One vector is turned by the same rotation once a step. Each row is the vector after some number of steps, and that number follows the row.
The counts run from 0 to 526.
[ 28.6  12.9  25.7   2.7  -2.4   4.3  22.0  35.4  -5.5 -24.3  -6.0  12.9
  11.5  24.0 -14.4  15.7   2.2 -16.6   6.5  20.9  10.8 -20.2   8.7  31.4
 -14.4  -5.7  -2.5  21.2   7.5  -8.8   1.8   5.1  -7.4   9.0  10.0 -15.3
 -35.7  -4.9 -19.1 -24.3  -5.9   7.4  -1.5   9.2 -24.3  -9.7  22.7  -2.5
   3.6  16.7   3.4   5.8 -18.7  -3.4  19.0  10.0  -3.1]  59
[  2.0   4.0  38.0 -10.4 -27.9  11.8  16.7 -17.0  15.9  -3.9   9.4  35.8
   4.0   0.0  -9.2   1.7  -4.3 -17.6   5.9  21.4 -17.4  -9.4 -11.4  14.4
  -9.3  18.8 -18.9  22.8 -14.6   8.2  16.7  23.9  18.1  -4.3 -11.0  37.4
   6.3 -39.3 -18.8  -9.4   1.2  -6.1  -6.1  21.3 -18.2 -12.8   6.2  -1.1
   0.7   8.9  -2.0 -25.1  -9.5  -7.7   7.5  -1.0  -7.9]  344
[ 13.1 -15.5 -22.6  -9.4 -15.8 -27.9 -23.4 -16.6  19.7  40.3  17.7  -9.6
 -11.3 -16.8   9.4 -13.1  25.0  -6.1  -1.3 -15.5 -13.6  -9.1  25.0  -5.5
   6.7   2.8   6.7  -8.6  23.1  45.5 -10.8  -0.9  -4.0   3.5 -26.7 -21.2
 -13.8  11.6  12.5 -13.9  -1.2  -7.0  31.0 -12.5  11.2 -13.6  -4.2 -15.0
  12.3 -18.8   6.7   1.2  -2.2   8.8  10.9 -32.2   8.8]  156
[  7.1 -13.7 -29.1  10.0 -10.8   2.0  -9.2  -2.8 -22.4   6.2   5.5 -15.6
 -24.1   0.5  14.5   4.7  17.9 -16.0  25.4  -6.6 -14.7   5.2 -10.9  11.5
 -29.1  35.4  -6.2  12.4  -6.7  -5.7 -36.0 -13.8 -14.4  15.6 -45.9 -20.0
  -3.4   2.2 -13.7   5.5   0.4  -4.6  14.4   8.0  13.3  -7.4  -1.2   6.3
  20.5 -27.0  -4.0  19.9   0.7  -1.0  -6.2 -32.2  10.4]  74
[  0.5  21.0   3.2   5.8  12.5   4.0  23.3 -10.4  26.7   4.2  25.3 -14.5
   1.1  14.4   2.3  -3.3  -7.0 -21.6   4.1  33.0 -18.3  -8.1  34.5  10.1
   0.2  14.4 -10.6  13.5 -10.8 -10.2  -2.7  16.9  -0.5  25.4  22.2 -22.5
  -3.3 -18.2 -22.4   1.0 -28.6  14.6   6.5  -1.5   6.8  13.5  29.1 -14.7
 -22.1  31.7  22.2   2.1  -0.9  10.3 -12.4  28.8   5.8]  428
[-14.2  11.1   1.5  12.1  17.7  26.1  -5.7 -17.3   2.7   6.4  16.1  36.3
 -12.3   5.4  -3.3  -5.8 -34.5  -0.6  34.2  -5.0 -17.7 -12.9 -16.7 -27.9
 -12.7  -2.5 -25.7  -1.7  -3.3  -0.2  20.3 -26.2  -2.3  -2.8 -16.3  29.4
  24.9 -15.8 -24.8  18.8 -11.1 -22.8  -1.4  25.2  -1.3   0.4   1.8 -11.4
   9.4  -4.5  -6.4   5.3  16.7  -2.8   7.5 -19.7  -1.2]  521
[ -4.9  15.0  -3.9   0.3  -6.2  -5.3  14.7  16.7 -13.2   0.3  -0.5  33.8
  -8.3  17.2  -6.5  -6.9  15.0 -39.9  16.6   5.7 -17.8 -16.0   2.1  -3.8
 -25.1  10.8  -5.3   9.8  12.8 -20.5  15.5  10.4   7.8  20.5 -10.5   8.0
  -5.4 -20.2 -25.9  -6.3   8.5 -23.9  14.1   5.9  20.4 -10.5  17.9 -23.1
  32.2  -5.2  -4.8  25.3   8.8   8.1   9.1 -30.6  11.5]  236
[ 26.6  13.7   0.9   5.6   4.8 -12.0  -3.2  23.9   2.9  -8.9   8.8 -21.2
  -8.7  11.2  -1.0  19.7  11.6  11.9  10.5  -3.0  26.3  23.5  -3.3  -7.2
 -18.2 -23.5   9.9  -0.6 -13.7   1.3  -6.0 -14.7 -24.2 -21.0  -9.8 -37.0
 -10.6  25.0  -0.6   7.3  -7.4  20.4  13.2   1.2   2.3 -15.2  -0.7  12.1
 -14.1  39.7  -5.5  16.6  -7.9  24.7  -9.2   7.2  -0.9]  55
[ 11.2   4.7  25.8 -14.0  -9.2 -21.6  34.1  13.2 -16.6 -14.9  -4.9 -11.2
  -7.6   9.1  -1.6   4.4  26.9  -3.2  19.1  21.9   8.1   0.6  -9.9  21.8
 -25.3  11.7 -11.6   8.0 -20.1 -12.0   1.7  -5.6   9.7  -1.6 -12.5 -25.7
 -16.5 -29.8 -13.9 -36.8  -0.2  28.4  -8.3  11.6 -26.8   9.3   8.1  10.8
  19.6  24.9   7.8  -2.0 -12.1  13.3  -7.7 -17.4 -18.6]  426
[ 44.3  28.8  17.6 -11.0   2.4   6.3   6.1  -4.7  20.7 -26.6  25.9  12.5
  14.4  17.0 -14.2 -22.8 -33.0  15.6  13.0  -6.6   3.9 -39.9  -4.7  29.4
  -2.1  -4.0   5.6  10.5  16.9  21.3  -5.7  -8.3 -12.8   6.5  14.5 -14.1
 -33.2   3.6 -10.8  -4.5  -5.6  -2.8   3.6  11.5 -26.7  13.9  -4.8 -15.4
  19.2   7.8   4.7  -9.0   2.6  -0.1   0.0  11.9  -1.6]  0
[-15.6  -4.3  -1.8  32.8   1.0  -2.9  15.1 -26.4 -33.5  -3.5   9.0 -38.3
 -36.8   9.3 -22.1  -0.1   9.6  -1.3  23.8  10.4  -9.6  13.5  -7.5  -2.5
 -20.8  19.5 -15.6   9.1 -29.5  -8.1  19.7 -26.1   8.4   0.9  -6.5   5.1
  17.3 -22.5 -26.9  -6.7  -9.5 -15.4   0.3  13.7   6.9  10.0   3.9  10.2
  -0.2  29.5   8.0   6.8   2.8  -2.0  -8.2 -11.5 -11.0]  294
[  4.9  -8.1  -9.7  27.5  11.8  23.7 -36.1 -13.4 -20.3  11.7   2.1  -9.5
  31.4  -6.5  -9.8  14.8 -27.7  -0.3  27.5  -8.4  -3.3   8.0   0.4   7.9
 -31.4  -2.5   9.8 -13.1  -5.7  19.3  11.3 -27.7 -22.0 -10.5 -16.0 -25.8
  -7.9  16.5  -6.1  34.8 -12.9 -10.5  -7.9  10.7 -24.5  -4.7  19.7  -4.0
 -17.8 -13.7  -0.1   2.5   4.0   6.2 -14.3  12.3 -21.1]  418
[  3.6  15.4   8.0  31.5   9.8   3.5  13.9 -22.7  18.5  -1.0  15.3  -9.3
 -11.1  11.1 -14.5  -6.8 -16.0 -12.7  13.1  25.8  -3.7   1.0  19.9  22.1
 -44.1  13.2 -15.5   2.1 -14.6  -4.7  15.8   4.7   6.6  23.7  16.2  17.4
   4.5 -13.7 -42.8   5.7  -6.2  -0.3  31.8  -2.4  17.0  11.4  26.1  -4.1
 -19.7   1.8  16.0   7.3 -15.1  -9.4  -2.9  26.8 -18.8]  429
[ 13.2   3.7 -15.6  -3.8  -6.8   1.0   8.7  16.4  -1.9 -27.5  -1.7  45.5
  15.4 -12.4 -17.2 -10.9  -3.4  -7.4  15.7  -4.3 -23.5 -14.6  -4.3  -8.6
   8.2 -20.1 -17.1  14.5  24.2  -7.4 -11.2  -4.5 -11.6  15.7   9.9 -15.5
 -27.3  -1.2 -10.4   4.8 -10.3  10.1  -4.4  41.4  -5.6  -8.2  17.8 -17.3
  37.4  -7.3  17.5  -4.5 -22.7  -7.7  14.3  -8.1  -2.9]  194
[ 16.6 -16.0  -5.4  -7.3   4.2  17.8   0.0  -0.9  50.3  27.3   5.8  -5.7
 -36.2 -13.2  13.9   0.6  -4.2   7.8   0.7  16.3   6.0  -3.0  19.9  22.2
  -9.8  15.0 -11.4   1.0  11.8  22.7 -12.1  -1.0  -0.4  -9.7  19.8 -14.1
   2.1  -3.8 -18.6   4.3 -22.4 -19.1  21.4  -6.4  -1.8  -9.5  24.6  -3.6
 -14.0  18.4  30.8  22.6   5.4 -13.9  16.7  28.2  14.9]  179
[  3.8  17.4  -3.4 -25.8  -1.2 -33.1  -9.7  -0.2   3.4 -41.2   7.0  21.5
   3.8  -3.3  -0.3 -16.4  15.5  16.2  -6.6   3.0 -15.4  -2.5  -8.9  -7.9
   5.3  -2.8   2.0  -6.0  31.7  -7.8 -29.0 -10.9   0.0   2.7  -5.7   0.6
 -16.6   3.6 -38.1  -3.2   0.1  20.5  -3.4  34.2 -11.6  -4.5   3.3 -18.7
  52.5  -9.5   7.6 -12.1  -6.7  10.2 -11.5  -1.2   1.4]  307
[  0.6   7.2  -3.9   8.6  -4.0  37.8  -2.8 -20.3  20.3 -14.4   5.5 -12.7
  27.1 -23.9  12.8  30.7  -5.9 -20.4  -2.5  -7.4  -6.4  17.2 -34.4  19.1
 -35.0  15.3  -9.5  11.5  11.2  -2.7 -21.6   3.7 -14.5   2.4 -36.4  -2.8
  -3.6  11.2  13.0  14.8 -14.7 -21.0 -10.2   4.5  -8.7 -10.1  23.4  -3.5
  -8.1 -19.4  -0.6  11.7 -27.5  19.3 -20.5  29.7  -5.7]  505
[ -2.4   8.4   4.6  22.8  -4.1  -0.4  -5.6  -8.6  -0.3  14.4 -13.4   4.9
  -6.8  -1.2 -15.7  10.7  -7.6 -24.0 -16.9  14.9  15.3  18.9  14.5  -9.1
 -26.4  -9.7   4.3   4.1 -26.5  19.3  36.2 -14.9   5.7   2.2   0.3  42.7
   5.6  -7.3 -31.3  -9.4  -7.2  12.1  21.3   2.3   4.4 -17.2  31.5  16.8
 -20.3  -4.3  13.3   5.7 -18.8   4.2  20.4  20.9  -9.2]  316
[ 21.1   4.4  35.0  -7.8 -17.5 -20.7  -9.8   4.1  -7.6  26.9   5.3   4.8
  -2.5  13.1   0.7   0.8  22.9  -3.0  26.8  15.7   0.4  -7.3  16.7  15.1
 -17.2  12.6  -5.7   1.5 -27.5  20.7  25.6  -8.7  12.1 -10.2 -23.9 -17.3
  -5.1 -38.4   3.5 -38.3   3.5  12.7  23.4  -7.2 -30.3 -10.0 -10.0   6.7
 -17.2   2.2  -4.8 -19.4  -4.3   4.7  12.6 -30.0 -21.0]  37
[ -7.0   1.7   1.4  -6.7 -17.8 -29.4  16.5 -29.4  11.3   0.2  12.0  -1.2
  15.1  -2.0 -21.6  -9.7 -10.2 -27.8 -23.7  20.4 -11.5   7.9  -5.7  -5.7
 -15.7   8.9  -0.2  -0.8 -11.9   7.9  12.9  11.3  15.3  17.8 -21.0  28.9
   2.7 -26.3 -27.5   1.6  11.8  34.1  10.9  16.4  -5.1   6.0  23.3   0.9
  -3.4  -2.6  17.2 -23.9 -23.9  22.8 -23.8   1.9  -1.8]  511
[ 24.2  -8.7 -23.5 -18.1 -18.9 -34.3  17.2   3.5  -9.7  10.5   6.7 -10.5
 -16.2   5.6   3.0 -30.8  10.0 -14.4  11.5  24.2 -19.3 -12.2  11.8  -1.0
  -6.5  19.5  -9.8  -0.4 -17.1   2.8   0.1  -8.2 -15.6  22.8  -6.3 -49.5
 -16.0  -6.2  -8.3 -12.5   0.0  13.3   0.8  14.0  -6.4   6.1  15.4  -3.4
  23.2  25.8  21.2  19.1  11.0  19.5 -18.6 -11.9  14.1]  205
[ 31.6  18.1  17.7 -40.6   3.5 -24.2   4.3  12.5  18.7  24.0   3.4  20.9
   8.5  -4.9  19.4 -11.4  16.9 -22.2  19.5  13.1   7.4   1.6  -9.8  -2.8
 -21.8 -10.5 -20.5 -20.7  -3.9  -1.4  -0.5   6.7   9.1 -12.1 -22.1 -30.0
 -10.2 -19.2  -0.1 -18.7  21.6  11.1   7.2   0.8 -23.8  -5.7   0.9  -7.4
   8.8  17.8   4.7  -3.6   0.5  24.7   4.1 -17.2 -14.2]  259
[-16.0 -10.7   5.9  17.0   6.9  -8.8 -17.9 -25.7  11.5  18.2   3.8 -12.2
 -11.0 -29.5 -12.4   5.9  17.6  -0.5  23.3   0.4   1.3  26.8  -3.7 -13.5
 -20.3   2.3 -12.6 -10.0   1.9  32.0  43.3 -21.3  10.1 -28.4  -0.1  14.1
  21.7 -13.1   4.1 -15.6   6.0 -28.9  26.9  -2.2   2.6  -4.7  28.9   4.2
  -2.7  15.5  10.2  12.3 -16.6  13.7  23.9  -8.3 -37.6]  67
[ 11.7  -7.8  21.6   7.6 -15.3  17.3  -3.7  20.0 -11.0   8.7  -8.5  20.8
  -7.5   6.9  -4.2   1.7  24.6 -12.1  29.2   0.8  -6.2 -16.7  16.8  27.3
 -25.1   6.2  -4.6  18.8  -7.6  18.8  35.0  -1.8  -3.3  -7.3  -7.6   8.8
 -16.7 -27.6  -6.8 -28.3  -0.5 -17.8  20.9 -15.8 -19.1 -27.8  21.1  -6.7
   6.6  -9.4   7.8  13.7   2.1  -8.7  30.7 -17.7 -18.4]  150
[  8.0  -1.3   5.6  -0.9 -11.3  -8.7 -20.5  -8.3  -8.8 -14.5 -12.8  11.3
 -12.1 -26.0   7.7   3.7  17.3  19.9  -1.7  -2.3   7.5  17.1 -12.7   3.6
  -3.1 -14.2  -3.5   9.5 -13.6  13.1  -8.8 -24.0  -6.6 -32.3 -34.1  15.1
  -4.7  -3.5 -19.6 -13.5 -20.7  40.0  10.0  31.8 -24.3 -28.1  -4.9  23.5
  10.7 -25.3   3.4 -19.6 -29.4 -10.6   9.3   6.8 -17.0]  139
[ -1.9 -10.9 -13.3  13.2   1.2  10.9  12.0  13.5   5.7 -13.2  17.2 -24.3
  24.3  10.7  -9.5  17.1  10.0  -6.3   7.0  14.5   2.5   5.6 -11.9   2.0
  -5.5  15.5  -3.0   3.5  13.2  -3.5 -17.2   2.4 -12.2  -1.6   1.2 -47.8
 -24.0  11.8  -0.9   6.8 -21.1   0.0 -31.6  15.6 -28.7   6.2  37.1  -3.3
   2.1  38.2  15.8  22.1  -1.0  17.2 -26.8  17.6   7.1]  28
[ 18.3   8.5  -4.7 -13.6   4.8 -37.0 -16.8 -25.4  24.3   3.9  32.9  19.7
  -8.3  -2.2  -2.2 -25.7  -4.5  18.6  16.4 -17.9 -11.8  -9.8  17.1 -18.2
  22.5 -22.2  -9.2 -10.4  20.6  15.8 -27.3 -22.0  -8.4  -4.7   5.3 -15.1
  -0.7  12.0 -16.8  -6.7   5.1   9.5  20.5   6.0  12.6  -1.3 -36.4 -11.4
  11.2   2.3   7.8 -19.9  -5.3  -4.6   2.5 -16.4  -3.0]  216
[ -0.2 -16.6   3.0   8.7  -7.9 -14.2  -9.3  13.8  -7.7  11.2   5.1   0.7
 -27.2  20.7  -2.0  -2.1  55.0 -14.2  36.7 -11.1   0.6  -3.4  27.4  22.5
   1.1  12.6  -2.5   6.2  13.5   4.4  -4.1   8.2   0.7  -2.8  -8.9 -26.2
 -11.9 -15.9 -18.3 -22.5  -8.8 -16.3  28.9 -11.6   3.3 -24.6   3.4 -23.7
  12.4   5.6 -14.4  22.0   4.6 -13.1  21.1 -37.5  -2.8]  323
[  9.7  -3.5   6.3  38.3  -6.6   5.5 -11.0 -14.1  -4.1 -12.0   9.5 -30.3
   8.4   4.7  -6.0  22.0  18.4   1.3  29.2  -0.8  -8.5  25.7  -6.1  32.0
 -22.4  16.0   6.4  13.5 -12.1   5.3 -20.2  13.4 -14.0  -7.2 -15.7 -20.8
  -6.7   4.3 -19.2  44.9 -27.1  11.7   9.9   8.2  14.4  -4.3  16.5  11.1
 -28.5   0.5  -8.9   2.3 -14.9 -12.2 -28.9  19.9 -10.3]  251
[  5.3  -5.4 -20.0  -5.8 -10.0  17.3  19.4 -23.8  -2.3   2.0  15.4  -9.0
 -27.7  -5.1  17.4   6.9   9.8  -6.3  14.0   2.9 -19.6 -14.1 -22.3   1.9
   3.6  10.9 -31.6  21.4  -1.9 -12.0 -39.2 -15.0 -21.9  22.4 -23.8 -10.6
  -6.9   4.8  24.5 -26.6 -13.1   1.3 -11.8  16.6   4.4  -2.7  -1.8  15.9
  13.1 -20.5   2.4  -1.7 -12.5  -6.8  14.7 -21.5  13.3]  75
[ 42.1   1.4  26.2   7.2   3.4  -0.8  -1.5  11.3  22.2  22.6   9.4  13.3
  22.9   2.3  -8.3   3.3   3.3   8.4  32.3  -7.1  14.8  14.2  -5.3   2.5
 -17.8 -35.9 -17.4 -13.5 -10.5  17.9  -7.9   7.8 -17.1 -12.7 -10.1 -39.5
  -7.9  -6.8  11.1  19.2   1.5   9.3   9.2  17.7 -13.8 -11.1  -5.8  12.0
 -29.2  15.1   7.5 -14.8 -12.0   6.3  -2.6   1.8 -21.9]  168
[ 12.3  -4.2  10.0  22.3  -0.7  13.3 -23.4   1.9  -9.6   7.5   9.6  16.1
  28.2 -12.4 -19.5  11.4  -5.7  21.8  30.9 -14.9  -0.8  -0.9  -4.4 -14.3
   8.6 -26.8  -2.3   1.3   3.0  22.7  23.2 -30.7 -18.4 -33.3   0.6 -28.1
  -9.0   2.6  27.0   5.6 -13.3 -15.7 -12.5  13.2 -37.0 -12.0  11.2  -9.0
  -0.6  19.0  -8.9  -0.5  -2.8   5.7  19.0  -8.9 -21.4]  109
[  3.4  16.8   4.9  17.2   0.6   1.1  -5.3 -13.9   2.3  -6.1 -17.4  41.2
   8.9 -28.0  -4.5 -14.4   6.1 -27.4  15.5  18.1 -28.6   8.6   7.2 -12.5
 -20.5 -20.9 -17.9  10.3  -3.5 -19.1  32.4  -0.1  -8.8   4.9  -6.0  15.2
   1.2  -4.6 -18.8  29.9   7.7   4.9  19.7  19.3  29.1 -14.7  31.1 -10.8
   4.8  -7.8  11.6  26.2 -12.5  -0.7   5.8  13.2  -9.6]  62
[ 29.7   6.7 -14.4  -5.0  -4.6   5.2  12.2   1.5   2.3 -18.0  15.3  11.2
  23.6 -12.5 -16.1 -21.1 -10.8   6.4  27.3 -10.7 -21.8 -14.7 -23.3  -9.4
  -3.2  -3.2  -5.9   2.6   3.1   8.3  -5.2 -17.9 -24.9   6.7   8.7 -37.5
 -27.1  18.1  25.4  19.0   2.8 -19.9 -11.1  23.2  -6.0  -1.1  14.4  -9.0
  39.5  26.7  12.7  12.1   8.8  11.5  -4.0   0.7  -1.8]  503
[ 26.4  28.7  21.3  12.7   0.2  13.8   4.9  14.2  -1.2  -0.7   6.5   8.8
   4.5  15.6   4.9   0.0 -10.9 -13.0  15.0   7.1  -3.9 -27.2  33.1  17.4
   0.3 -14.4   3.5  25.5 -20.2   1.6  16.5 -11.0 -31.2   0.0  22.4 -19.7
 -33.3   3.2  -0.8 -12.7 -27.5  10.5   3.1  -9.8 -12.8  -7.1  22.8  -3.7
 -19.4  22.5   5.7  16.4  -0.2   7.4  24.8  20.4  -5.9]  60
[ -7.3  18.2  -9.6 -17.5   0.0  16.0   9.0 -20.4  29.4  16.9  13.0  -4.9
 -19.1 -25.5   2.2   9.2 -33.9 -21.0 -33.7  16.0   2.7   6.8 -25.2 -26.1
 -23.6  -2.2 -22.0  -1.6 -18.1  12.6  16.8 -15.7   5.7  -1.9 -15.3  55.5
  15.9   6.0  -8.5  -4.0 -11.0   1.9  -5.1   3.4   5.4  -1.0  17.8   0.1
 -10.2  -0.9  10.9   8.6  -9.9  22.5  15.4   5.2   4.2]  94
[  0.0 -10.0   9.7  -1.3 -17.7   3.7  11.8   5.6   6.3  -5.1  15.1   9.0
  10.1  11.2 -19.0  -9.9  21.5 -20.9  -2.4  10.6 -12.4 -27.4  14.4  29.8
 -11.4  33.2   8.4  15.8  11.2  18.8  21.5  24.7  12.0  18.7   8.5  -0.6
 -27.0 -23.5  -9.9 -24.2  -3.8 -26.3   7.2  -2.9 -13.1  -1.2  24.2 -26.2
  22.5   4.5   1.4  11.5  -1.3   2.5   3.5  -9.6   4.7]  458
[ -6.9  13.2   2.0  26.5  -4.0  19.2  -7.0 -11.4   7.7   9.5  23.4  11.9
 -10.2  19.1 -17.7  37.4  -4.7 -27.0  12.8 -26.8   9.5   3.4 -17.8 -10.6
 -22.0 -28.1  -4.1   1.3   1.3  13.6  20.1  -8.2  -8.7   3.4 -24.5  35.8
  16.3   3.4   6.6  -0.6   9.4 -17.0  11.7  -6.6  28.3 -22.3   7.6   8.9
 -25.7   3.3 -23.4  -9.5  -7.6  13.5  21.2 -36.4   5.7]  494
[  4.7  15.1  -0.4 -36.9   2.2 -17.4   3.5  13.7  35.4   3.7   7.4  27.9
  24.5   2.7   3.8  -6.3 -16.2 -13.8 -28.7  10.7  15.4  -9.7   4.4  -9.8
  -6.7  -8.3   2.0 -21.5  17.4  18.2  10.2  -0.6   3.3  -1.7  -3.2 -21.9
 -20.5   1.3 -18.9  -8.6  -8.7   8.3 -10.8   6.0 -32.3   3.2  19.5 -29.7
   6.4  24.9   5.3   0.7  -7.1  33.8  -8.4   9.3  11.0]  481
